Each row is where one point has got to under a steady rotation. How many ticks took it there?
The counts run from 0 to 664.
[151 168 105 112 182 88 128 114 171 159 113 91 123 137 145 146 146 137 162 98 141 139 151 121 106 118 138 129 118 129 93 157 139 159 123] | 153
[98 105 134 124 88 127 156 127 128 109 147 147 115 121 82 160 143 104 111 157 97 92 76 100 135 132 106 146 114 137 108 129 89 147 158] | 310
[139 111 132 108 122 116 185 135 136 142 86 126 136 133 117 149 99 132 144 155 104 121 162 150 82 157 131 100 130 117 122 111 137 109 72] | 106
[113 158 123 148 132 131 134 103 134 134 170 160 109 147 154 137 144 114 120 173 153 118 123 76 109 143 116 87 135 124 110 105 105 170 161] | 308
[136 113 192 124 124 162 102 66 134 135 138 122 106 107 155 143 107 129 133 144 131 142 122 138 128 115 130 178 113 143 136 160 127 154 149] | 540
[147 139 138 144 175 160 96 148 93 149 141 177 123 152 128 124 137 93 87 113 123 147 126 140 140 104 109 138 111 171 160 127 135 137 127] | 373
[132 109 134 112 141 121 124 135 125 90 88 118 138 113 64 113 139 169 167 171 99 125 130 153 112 103 127 149 151 147 120 129 102 137 134] | 278
[147 164 115 115 150 106 100 98 112 135 139 151 118 129 134 146 146 111 124 154 69 167 128 110 107 141 164 106 117 157 148 103 150 155 144] | 623
[115 116 122 169 144 151 144 102 130 140 151 139 126 130 167 151 149 106 99 138 126 126 116 87 148 133 57 127 107 73 103 131 117 114 152] | 546
[123 113 128 157 145 180 129 110 133 99 113 114 161 117 118 138 135 150 134 135 135 178 123 108 112 89 133 92 131 96 162 119 105 142 166] | 407
[130 100 167 129 148 98 129 97 127 142 143 157 99 167 161 116 117 152 160 168 124 112 121 146 89 151 118 137 138 116 86 107 103 144 103] | 559
[120 95 95 134 152 138 123 183 160 118 103 127 118 111 69 127 144 137 147 115 106 138 124 155 145 107 122 114 147 148 164 146 145 98 125] | 382
[165 174 124 129 119 126 152 118 109 106 107 119 130 121 80 113 111 130 147 151 127 139 113 98 126 131 154 92 149 133 185 90 95 138 168] | 170
[117 72 93 113 123 83 110 122 119 146 156 164 106 127 124 132 121 112 117 115 91 114 126 133 149 150 135 111 167 148 131 187 133 139 114] | 346
[116 88 122 110 97 104 126 110 146 69 150 92 128 114 116 120 159 150 170 149 116 120 96 112 133 118 177 125 128 118 117 118 102 124 128] | 176
[136 118 77 99 129 102 91 146 138 141 149 123 120 142 143 73 171 136 137 161 106 138 117 142 149 152 93 136 123 118 83 90 145 129 123] | 140
[181 159 140 134 112 144 154 108 112 111 170 93 122 170 172 121 149 101 109 151 131 136 95 104 145 131 116 149 116 143 163 145 122 125 117] | 647
[140 136 167 99 162 148 126 122 104 127 130 108 164 144 98 92 109 120 140 134 141 126 115 142 134 88 134 136 127 165 128 156 141 136 60] | 369
[117 135 105 106 170 122 94 122 122 140 123 117 115 122 102 130 149 122 113 164 87 121 161 126 149 128 87 131 146 133 104 117 167 88 92] | 378
[154 130 130 95 123 120 116 95 132 110 114 62 127 104 105 134 131 142 134 123 144 94 125 116 148 118 178 166 154 137 138 158 114 103 108] | 640
[122 115 136 147 106 126 166 165 178 118 127 99 126 135 133 140 121 189 178 101 152 145 111 157 111 116 142 131 131 118 149 148 103 122 161] | 427
[146 144 145 121 154 150 124 83 125 117 138 124 106 139 141 166 117 133 118 130 134 141 131 137 131 76 161 156 113 131 168 152 114 188 156] | 643
[105 119 150 122 110 103 118 114 98 125 122 123 125 134 115 161 126 154 118 129 120 73 114 138 109 122 172 188 152 98 92 133 115 145 108] | 322
[138 145 73 87 143 86 129 115 171 146 102 68 138 130 120 144 153 141 146 111 128 148 138 125 130 126 131 137 135 106 106 145 154 144 112] | 152
[130 114 111 114 129 108 157 139 135 169 92 118 110 130 98 137 102 140 127 140 127 98 152 146 94 179 113 118 168 126 116 135 136 122 80] | 107
[123 89 170 101 143 141 133 104 116 128 133 133 132 124 85 138 137 138 144 176 91 125 63 126 122 111 102 153 111 139 115 117 84 122 128] | 413
[149 158 107 144 167 102 120 95 97 106 113 166 155 144 128 117 152 86 146 125 126 142 134 89 109 123 135 86 124 124 103 135 114 171 142] | 26
[138 128 99 169 140 168 131 146 139 71 119 111 168 138 113 143 171 110 112 114 111 144 117 122 145 80 140 120 120 96 167 132 148 106 132] | 510
[165 153 140 149 163 151 160 113 112 96 101 109 132 128 119 130 136 90 151 111 160 120 142 113 120 112 87 135 91 122 93 147 91 110 151] | 400
[139 178 129 147 130 120 120 142 140 90 77 125 145 130 135 113 163 131 152 108 129 141 139 143 82 134 164 139 93 112 92 94 150 138 140] | 149
[106 176 161 143 142 111 180 144 135 113 128 96 136 123 137 161 106 156 136 99 150 111 152 113 135 75 142 125 132 135 145 136 115 103 116] | 189
[135 158 111 76 118 121 133 169 125 159 138 101 156 121 106 141 124 142 92 110 149 148 146 136 155 90 124 150 124 191 155 139 132 126 124] | 608
[144 135 115 140 134 87 155 115 174 155 139 97 145 124 160 160 146 126 160 125 116 129 130 85 142 135 117 104 129 112 133 182 99 134 152] | 300
[154 128 140 161 119 133 136 104 85 118 119 126 93 153 162 133 112 112 104 130 151 93 141 138 142 148 88 184 137 96 113 157 105 115 136] | 83
[107 130 145 148 123 113 118 166 152 103 139 179 127 104 120 99 132 83 160 131 108 115 143 143 148 102 133 96 93 161 104 134 146 142 146] | 483
[135 123 168 162 160 137 145 107 101 131 132 158 143 120 165 157 132 101 126 148 115 105 131 88 128 116 78 134 90 106 99 125 89 92 134] | 547
[153 169 132 166 151 141 132 141 120 73 113 119 115 157 138 158 161 127 130 94 149 125 129 131 94 85 180 141 116 134 141 124 118 128 132] | 46
[99 154 154 142 110 134 145 102 97 91 134 174 86 136 114 142 87 98 104 166 105 120 141 129 107 154 114 118 139 133 112 111 143 144 141] | 206
[131 169 154 151 153 126 137 133 127 110 109 134 142 98 98 121 116 131 161 123 129 130 119 101 140 110 166 91 110 114 154 68 101 122 157] | 169
[122 137 146 139 107 125 152 103 121 104 152 165 108 137 115 157 136 92 122 181 119 100 109 101 115 138 101 123 113 142 111 126 89 175 176] | 309
[97 96 145 98 151 152 129 126 141 146 147 105 142 113 91 113 137 166 146 150 126 121 65 104 143 115 110 131 137 127 117 98 87 100 116] | 414
[145 133 115 105 142 98 128 129 94 96 106 131 92 132 111 141 152 100 128 133 83 96 135 147 156 114 126 179 91 142 107 102 101 114 129] | 39
[155 120 106 84 156 116 148 107 109 114 102 90 104 151 89 127 134 137 139 115 135 152 121 124 85 156 125 115 130 170 117 141 107 108 93] | 389
